In the rows, zero is written as 128.
Each named move below is a turn or a mirror, shown by a few rows before and after it. Which moves, in which order, take the first row of each later pair to the second? The first pair is answered.
q839 (before -> after):
133  133  141  127  137  148  137  114  136  135  119  125  103  135  133  141  119  139  ->  140  139  134  125  142  136  98  106  132  130  121  115  129  122  130  124  138  112
156  151  148  110  139  153  113  94  126  136  87  102  115  121  128  135  145  125  ->  154  154  151  117  135  157  130  99  126  138  87  109  107  127  133  140  136  133
145  115  146  150  138  130  126  122  140  146  90  117  116  107  131  137  147  137  ->  150  116  148  150  143  123  120  118  138  146  92  112  118  107  131  132  146  135
q661 (before -> after):
121  132  138  140  147  124  106  124  133  132  111  126  131  116  125  119  144  102  ->  120  133  143  140  148  125  109  127  137  132  113  125  128  113  125  120  144  104
122  153  121  101  134  145  123  97  125  115  141  121  133  147  121  136  122  118  ->  129  156  113  102  131  137  117  101  125  117  141  128  137  140  116  136  127  123
148  141  148  122  148  137  125  111  131  124  106  114  110  126  119  145  115  138  ->  151  148  107  123  147  110  113  123  126  121  122  136  130  102  111  135  139  140
135  108  175  129  107  127  112  116  121  114  151  103  118  152  147  110  126  115  ->  160  133  165  124  117  133  118  87  127  136  116  102  112  134  137  150  123  149
q259 (before -> after):
127  100  110  144  121  105  108  134  128  138  145  130  154  113  128  96  126  94  ->  110  130  94  132  105  132  159  126  132  139  159  152  123  135  119  136  92  129
114  144  117  129  139  133  116  120  146  116  127  113  124  141  139  142  125  121  ->  112  127  120  138  139  126  111  127  144  115  132  108  130  145  139  128  124  110
118  126  99  114  121  126  134  149  118  110  158  138  137  144  130  120  121  126  ->  130  152  91  102  133  133  127  121  119  122  136  128  136  128  122  140  124  130
135  137  162  118  139  155  112  98  124  128  103  92  118  145  126  145  123  121  ->  119  92  176  130  134  136  114  138  120  118  129  98  127  153  136  108  126  106
Now pairs of rows:
Between the rows of a pair lie 2 to 4 moves.
126  120  90  145  109  94  154  165  139  130  138  170  130  115  123  134  128  158  ->  140  95  165  157  123  129  163  154  148  146  102  137  106  131  139  146  118  165 => q661 then q259 then q259 then q839
123  156  83  134  102  130  174  89  119  133  141  141  129  166  128  148  107  126  ->  144  144  65  155  109  100  178  111  124  148  123  155  140  127  126  148  131  152 => q259 then q839 then q661
131  151  151  115  134  160  117  105  132  139  103  106  136  122  134  144  125  91  ->  111  104  135  144  108  122  167  174  138  138  124  149  129  118  139  127  126  133 => q839 then q661 then q259 then q839
124  129  130  129  121  134  149  134  140  136  136  148  118  142  125  146  112  153  ->  126  94  156  140  130  135  130  146  139  131  135  133  129  144  139  115  123  126 => q661 then q259 then q259 then q661
121  119  148  104  118  139  114  116  127  130  141  123  119  152  129  116  123  114  ->  146  123  141  119  121  132  130  122  137  149  107  132  114  127  125  138  132  154 => q661 then q259 then q839 then q661
122  145  101  106  117  116  115  126  86  119  172  135  134  149  129  121  117  93  ->  122  121  152  117  119  145  132  128  89  124  158  118  109  170  142  126  98  97 => q661 then q259 then q259 then q839
159  140  128  126  134  133  153  125  139  156  93  134  117  107  128  157  131  175  ->  113  138  81  108  113  103  119  146  121  110  170  146  153  128  120  105  139  118 => q839 then q661 then q259 then q839
150  114  123  146  146  111  93  143  124  136  104  118  139  95  129  120  154  123  ->  113  98  160  146  129  145  151  149  126  126  123  128  104  150  141  132  108  139 => q661 then q661 then q259
103  76  155  142  119  122  157  170  131  120  158  138  117  152  137  96  125  127  ->  100  157  108  103  116  140  165  116  128  118  163  149  110  154  111  148  104  144 => q259 then q839 then q259 then q259
121  114  154  126  116  109  121  142  117  109  145  116  150  142  141  94  117  98  ->  129  158  141  104  119  128  121  99  116  108  135  111  148  143  128  121  106  100 => q259 then q839 then q661
101  85  154  131  124  140  150  142  127  113  137  135  131  167  138  105  119  110  ->  117  144  129  114  126  161  168  101  125  130  113  144  110  156  118  155  104  149 => q259 then q839 then q661 then q839
131  129  111  108  143  144  110  72  110  130  115  108  122  138  153  123  148  129  ->  107  113  99  108  128  133  118  92  103  111  153  123  124  154  153  99  141  116 => q259 then q259 then q839 then q259
119  108  162  148  122  157  158  132  136  119  134  135  106  159  143  124  102  144  ->  125  136  155  123  129  166  125  97  126  114  137  119  121  166  136  129  99  111 => q839 then q259 then q839 then q661
127  138  112  133  113  113  151  131  142  125  138  157  119  126  116  142  122  148  ->  141  146  99  131  120  107  134  125  139  125  133  152  128  107  111  135  133  145 => q259 then q839 then q661 then q259
134  99  144  138  121  137  123  133  129  135  128  132  128  127  136  151  136  117  ->  134  132  126  120  121  139  126  115  132  136  133  133  126  130  127  169  129  120 => q259 then q839 then q259 then q259
117  147  80  126  121  123  129  129  129  130  131  148  135  124  110  145  136  138  ->  112  118  141  126  131  146  104  121  124  121  128  107  132  148  128  114  131  91 => q661 then q259 then q259 then q661
